128 stands for zero in the data rows.
Here are some points:
tensor([126., 119., 141., 164.,  69., 121.,  98.,  88., 154., 129., 105., 171., 135.,  60.,  87., 142.,  78., 171., 199., 173., 194., 100.,  76.,  94., 176., 109., 175., 188., 167., 138.,  80.,  82.])
tensor([135., 116., 149., 140., 101.,  88., 115.,  94., 128., 113., 107., 193., 140.,  71.,  79., 160.,  79., 188., 207., 197., 173., 114.,  90.,  80., 174.,  97., 157., 168., 178., 140.,  82.,  65.])
tensor([155., 127., 125.,  80., 149., 129., 143., 127., 146., 147., 110., 104., 115.,  85., 166., 112., 159., 124., 157.,  99., 101., 155., 106., 136., 144., 145., 152., 102., 135., 105., 135., 144.])
tensor([166., 111., 117., 130., 118.,  99., 149., 155., 131., 163., 163.,  77., 121., 166., 165., 128., 147., 102.,  78.,  90., 104., 100., 158., 186., 120., 148., 120.,  87.,  79., 121., 152., 134.])
tensor([ 88., 174., 101., 135., 123., 139., 122.,  81., 144., 110., 124., 166.,  75., 121., 132., 110., 116., 134., 166., 163., 108., 123., 107., 133., 188., 106., 138., 126., 168., 130., 114., 106.])
tensor([ 97., 146., 125., 150., 117., 122., 115., 110., 140., 136., 143., 158., 106., 125., 113., 103., 110., 136., 167., 145., 123., 139., 144.,  89., 126., 110., 116., 146., 156., 128.,  95., 142.])
tensor([123., 160., 111., 121., 126., 143., 131., 108., 135., 134., 143., 145., 110., 128., 139., 120., 141., 121., 139., 125., 104., 149., 134., 119., 120., 117., 121., 130., 138., 125., 124., 137.])
tensor([100., 138., 119., 140., 103., 127., 113., 123., 161., 141., 132., 135., 100.,  82., 130.,  96., 110., 157., 189., 140., 151., 100., 109., 122., 171., 118., 139., 147., 162., 119.,  91., 119.])
tensor([162., 124., 122.,  65., 168., 155., 138., 130., 149., 161., 120.,  72.,  97.,  84., 189., 108., 161., 117., 159.,  90., 107., 135., 131., 144., 142., 134., 139.,  95., 125., 107., 143., 162.])
tensor([130., 140., 111., 173., 101., 104., 140., 114., 107., 126., 153., 152., 115., 170., 116., 163., 106., 118.,  89., 151., 119.,  90., 135., 155., 158., 109., 133., 130., 119., 136., 127.,  90.])
tensor([155., 118., 123., 163., 101.,  96., 129., 135., 138., 152., 154., 111., 120., 115., 124., 138., 115., 145., 147., 138., 140.,  97., 128., 138., 139., 131., 154., 134., 116., 130., 111.,  97.])
tensor([158.,  93., 147.,  58., 171., 153., 134., 160., 121., 141.,  95.,  67., 158., 103., 161., 135., 156., 128., 123.,  85., 131., 151., 113., 120., 103., 158., 141., 114., 117., 116., 158., 165.])
tensor([181., 107., 122., 105., 139., 101., 141., 166., 123., 164., 142.,  67., 118., 127., 169., 130., 164., 111., 108.,  94.,  99., 126., 143., 171., 121., 150., 122.,  87.,  87., 109., 154., 142.])
tensor([134., 115., 149., 142., 131., 130., 101., 125., 111., 135., 132., 142., 138., 127., 106., 126., 129., 142., 137., 138., 131., 147., 153.,  80.,  69., 116., 113., 146., 142., 129., 124., 144.])
tensor([177., 116., 157.,  93., 164., 150., 112., 143., 114., 154., 125.,  93., 143., 124., 154., 117., 163., 123., 132.,  88.,  98., 170., 156.,  86.,  39., 142.,  92., 110., 131., 112., 143., 187.])
tensor([107., 131., 127., 174.,  82., 114., 120., 130., 164., 152., 143., 117.,  91.,  71., 117., 103.,  94., 158., 200., 141., 166.,  86., 115., 122., 185., 106., 151., 159., 155., 141.,  75., 110.])
tensor([142., 142., 102., 192.,  92.,  91., 143., 145., 126., 183., 210.,  78.,  85., 192., 147., 127., 147.,  95.,  87., 111., 104.,  88., 190., 178., 114., 119., 103., 113.,  74., 133., 127., 139.])
tensor([158., 101., 148.,  92., 157., 104., 138., 164., 118., 141., 122.,  78., 139., 125., 159., 139., 144., 121., 128.,  85., 117., 132., 133., 137., 121., 150., 134.,  94., 118., 116., 142., 140.])
tensor([176.,  96., 142.,  59., 178., 130., 139., 167., 128., 153., 107.,  48., 152., 120., 179., 132., 170., 112., 104.,  70., 100., 167., 131., 147.,  97., 160., 130.,  78.,  97., 120., 176., 169.])
tensor([ 86., 106., 156.,  39., 219., 169., 121., 160.,  95.,  96.,  59.,  91., 193., 142., 141., 143., 158., 123., 103.,  74., 126., 208., 119.,  72.,  55., 168., 121., 112., 123., 149., 184., 189.])
tensor([132.,  96., 146.,  52., 205., 160., 122., 160.,  87., 121.,  94.,  75., 192., 151., 165., 125., 207.,  92.,  75.,  58., 114., 198., 145., 111.,  22., 161.,  91., 100., 110., 121., 200., 200.])
tensor([ 75., 123., 136., 113., 166., 138., 120., 140.,  86., 102.,  99., 132., 172., 181., 122., 153., 135., 115.,  76., 116., 135., 166., 122., 110.,  86., 138., 113., 134., 122., 146., 169., 139.])
tensor([133.,  92., 152., 180.,  81.,  69., 104., 151., 146., 146., 137., 129., 142.,  76.,  84., 142.,  91., 174., 187., 152., 169.,  92., 122., 109., 146., 123., 149., 157., 146., 127.,  93.,  85.])
tensor([130., 118., 152.,  91., 156., 124., 117., 113.,  95.,  89.,  89., 168., 161., 123., 103., 162., 104., 148., 160., 142., 140., 174., 110.,  50., 116., 103., 143., 144., 182., 146., 134., 115.])
tensor([123., 148.,  97., 121., 113., 131., 131., 107., 156., 160., 146., 109.,  89.,  89., 156.,  96., 130., 137., 169., 122., 113., 108., 117., 152., 189., 118., 144., 132., 146., 123., 100., 123.])
tensor([138., 132., 126., 150.,  92., 110., 123., 104., 132., 129., 146., 157., 112., 100., 114., 138.,  99., 148., 159., 165., 138.,  94., 105., 129., 182., 103., 153., 158., 147., 133., 107.,  77.])
Then 11 other points, each followed by its number:
tensor([ 86., 166., 122., 134., 132., 200., 138.,  98., 138.,  35., 100., 225., 166., 155.,  86.,  85., 118., 135.,  93., 167., 156., 128., 105., 115., 148., 136.,  94., 159., 138., 122., 112., 122.]) 0
tensor([136., 147., 112.,  83., 153., 138., 140., 115., 146., 126., 112., 129., 115.,  98., 147., 111., 158., 125., 148., 114., 113., 146., 107., 143., 153., 143., 142., 116., 128., 118., 134., 133.]) 1
tensor([ 52., 159., 113., 177., 113., 203., 145., 122., 157.,  40., 129., 214., 153., 192.,  92.,  58., 124., 114.,  61., 170., 164., 123., 125., 151., 131., 145.,  62., 160., 100., 111., 112., 133.]) 2
tensor([150., 118., 130., 177.,  70., 131., 114.,  93., 152., 144., 137., 134., 117.,  72., 106., 144.,  92., 153., 164., 159., 188.,  73.,  95., 141., 152., 108., 167., 168., 139., 139.,  93.,  93.]) 3
tensor([140., 107., 156., 117., 133., 131., 111., 126., 123., 124., 103., 134., 149.,  89., 119., 127., 133., 156., 160., 136., 147., 149., 112.,  86., 101., 130., 130., 146., 162., 128., 127., 131.]) 4
tensor([118., 129., 134.,  57., 193., 183., 136., 144., 121.,  89.,  84., 117., 165., 135., 147.,  86., 172., 114.,  98.,  86., 111., 170., 120., 129.,  97., 164.,  95., 100., 112., 117., 169., 181.]) 5
tensor([175., 140.,  85., 168.,  88., 103., 154., 134., 143., 173., 200.,  71.,  78., 191., 164., 139., 158.,  89.,  55., 112.,  85.,  84., 162., 223., 149., 142., 120.,  99.,  34., 122., 142., 117.]) 6
tensor([ 96., 102., 156., 156.,  98.,  75., 103., 144., 148., 132., 104., 152., 158.,  53.,  70., 127.,  89., 197., 219., 162., 178., 139., 102.,  81., 133., 136., 150., 166., 161., 123.,  86.,  89.]) 7
tensor([165., 133., 100., 165.,  88.,  99., 144., 129., 133., 166., 182., 105.,  85., 159., 147., 140., 136., 109.,  97., 128., 107.,  94., 145., 184., 149., 126., 140., 117.,  86., 139., 132., 110.]) 8
tensor([167., 121., 123., 229.,  54.,  62., 135., 149., 132., 186., 217.,  74.,  94., 212., 129., 173., 125.,  82.,  18., 108., 115.,  59., 194., 236.,  98., 137., 130.,  92.,  50., 135., 148., 114.]) 9
tensor([158., 107., 159., 189.,  50., 142.,  94.,  70., 123., 104., 103., 189., 145.,  56.,  63., 171.,  37., 172., 184., 211., 216.,  74.,  74.,  65., 160.,  73., 164., 211., 193., 168.,  70.,  65.]) 10
Which three of these numbered points are nearest to each point below, looking only along the 3 directions in which the first points spread most? Their numbers follow each, nearest first.
tensor([165.,  93., 151.,   4., 230., 143., 135., 170., 112., 137.,  74.,  50., 175., 108., 188., 124., 187., 108., 120.,  41.,  87., 192., 120., 112.,  79., 170., 125.,  61., 116., 103., 185., 206.]) > 5 1 4
tensor([144., 138.,  95., 220.,  60.,  85., 149., 141., 129., 180., 209.,  92.,  85., 228., 138., 158., 123.,  77.,  17., 118., 102.,  69., 185., 234., 113., 131., 122.,  97.,  50., 145., 148., 111.]) > 9 6 8
tensor([108., 157., 120., 108., 153., 146., 131.,  81., 102.,  76.,  99., 198., 124., 159., 120., 163., 104., 127., 139., 173., 103., 139., 106., 104., 175.,  85., 149., 134., 183., 151., 127., 106.]) > 0 4 7
tensor([125., 103., 163.,  97., 159., 136., 107., 136., 114., 102.,  83., 144., 164.,  93., 122., 138., 129., 147., 149., 134., 147., 156., 108.,  80., 103., 129., 135., 137., 155., 134., 143., 139.]) > 4 0 1
tensor([106., 118., 144., 154., 122., 137., 133., 129., 132.,  94., 122., 161., 167., 126.,  92., 119., 111., 136., 107., 142., 166., 117., 109., 123., 124., 135., 115., 164., 123., 132., 125., 110.]) > 0 2 4
tensor([156., 112., 119., 160., 109.,  96., 145., 142., 113., 155., 155.,  96., 126., 162., 133., 149., 123., 118.,  83., 130., 117.,  96., 145., 158., 111., 132., 138., 122.,  84., 134., 140., 109.]) > 8 2 6
Now 11 new points, numbered from 0 again:
tensor([118., 118., 138., 148., 125., 127., 127., 123.,  88., 104., 129., 152., 140., 180., 111., 171., 106., 117.,  95., 157., 142., 121., 135., 116., 128., 107., 138., 132., 136., 157., 136.,  98.]) 0
tensor([ 88., 160., 111., 126., 146., 142., 125., 116., 112., 131., 149., 145.,  89., 157., 146., 106., 135., 114., 147., 134.,  96., 152., 157., 113., 134.,  91., 106., 121., 158., 137., 121., 157.]) 1
tensor([152.,  84., 157., 174.,  95.,  70., 110., 154., 123., 147., 139., 122., 150., 107.,  86., 171.,  96., 150., 134., 150., 153., 109., 140., 135.,  93., 147., 150., 132., 110., 124., 123.,  91.]) 2
tensor([174., 126., 114.,  44., 178., 132., 132., 148., 141., 178., 129.,  60.,  88., 100., 209.,  96., 185., 106., 157.,  73.,  67., 159., 141., 144., 140., 144., 113.,  77., 121.,  87., 146., 181.]) 3
tensor([132., 111., 133., 200.,  75.,  60., 118., 137., 147., 145., 154., 155., 117.,  94.,  72., 142.,  81., 172., 171., 175., 157., 106., 126., 124., 151., 125., 136., 162., 129., 118.,  85.,  66.]) 4
tensor([148., 117., 134., 118., 153., 121., 147., 160., 106., 143., 136.,  91., 125., 172., 149., 145., 141., 102.,  76.,  96., 101., 135., 155., 147.,  91., 144., 110.,  90.,  96., 123., 160., 155.]) 5
tensor([ 85., 191.,  83., 102., 157., 174., 146.,  86., 128., 112., 136., 166.,  93., 157., 164.,  99., 157.,  98., 130., 120.,  79., 151., 135., 139., 160., 115., 119., 115., 153., 126., 134., 139.]) 6
tensor([100., 134., 125., 190.,  74., 148., 117., 122., 161., 108., 134., 173., 129., 107.,  73.,  99.,  84., 156., 148., 183., 174.,  99., 125., 114., 148., 127., 129., 177., 144., 115.,  82.,  95.]) 7
tensor([ 96., 103., 159., 178.,  77.,  61.,  88., 141., 158., 130.,  94., 175., 155.,  44.,  38., 145.,  77., 217., 222., 179., 187., 133.,  98.,  62., 153., 123., 163., 182., 167., 130.,  74.,  67.]) 8
tensor([172., 148.,  84., 135., 115., 133., 161., 122., 135., 152., 165.,  84., 106., 166., 172., 116., 163.,  96.,  65., 102.,  90., 111., 136., 201., 145., 147., 121., 105.,  56., 114., 149., 142.]) 9
tensor([136., 113., 156., 151.,  87.,  91., 101., 102., 139., 111.,  99., 190., 145.,  62.,  70., 156.,  71., 185., 213., 196., 175., 108.,  93.,  78., 177.,  99., 164., 178., 186., 145.,  78.,  66.]) 10
The same question for these:
tensor([104., 100., 166., 160.,  91., 100.,  96., 138., 135., 120.,  96., 167., 169.,  55.,  55., 147.,  86., 195., 206., 169., 191., 135., 104.,  54., 117., 122., 160., 183., 174., 146.,  88.,  96.]) > 8 10 7
tensor([131., 104., 169., 147., 102.,  97., 102., 118., 121., 118., 101., 174., 157.,  81.,  61., 167.,  78., 182., 187., 172., 174., 126.,  99.,  56., 146., 112., 168., 170., 164., 145., 107.,  81.]) > 8 10 7
tensor([ 52., 133., 139., 150., 147., 136., 125., 168., 101., 137., 133.,  94., 156., 222., 116., 160., 125.,  86.,  35.,  79., 124., 163., 177., 146.,  49., 154., 120.,  88., 102., 151., 165., 176.]) > 5 0 1
tensor([ 57., 173., 114., 173., 117., 204., 147., 110., 145.,  27., 120., 226., 151., 195.,  88.,  68., 130., 119.,  46., 176., 144., 122., 129., 154., 128., 141.,  67., 145., 114., 118., 121., 129.]) > 0 2 1
tensor([120., 164., 101.,  77., 157., 175., 138.,  87., 121., 113., 119., 138., 103., 143., 170., 107., 156., 104., 127., 115.,  80., 160., 110., 143., 144., 121., 119., 112., 132., 123., 138., 152.]) > 6 1 5
tensor([187., 111., 130.,   8., 209., 136., 144., 161., 137., 154., 100.,  60., 122.,  95., 218., 108., 212.,  97., 127.,  55.,  60., 163., 132., 158., 124., 151., 128.,  56., 109.,  95., 185., 182.]) > 3 5 9
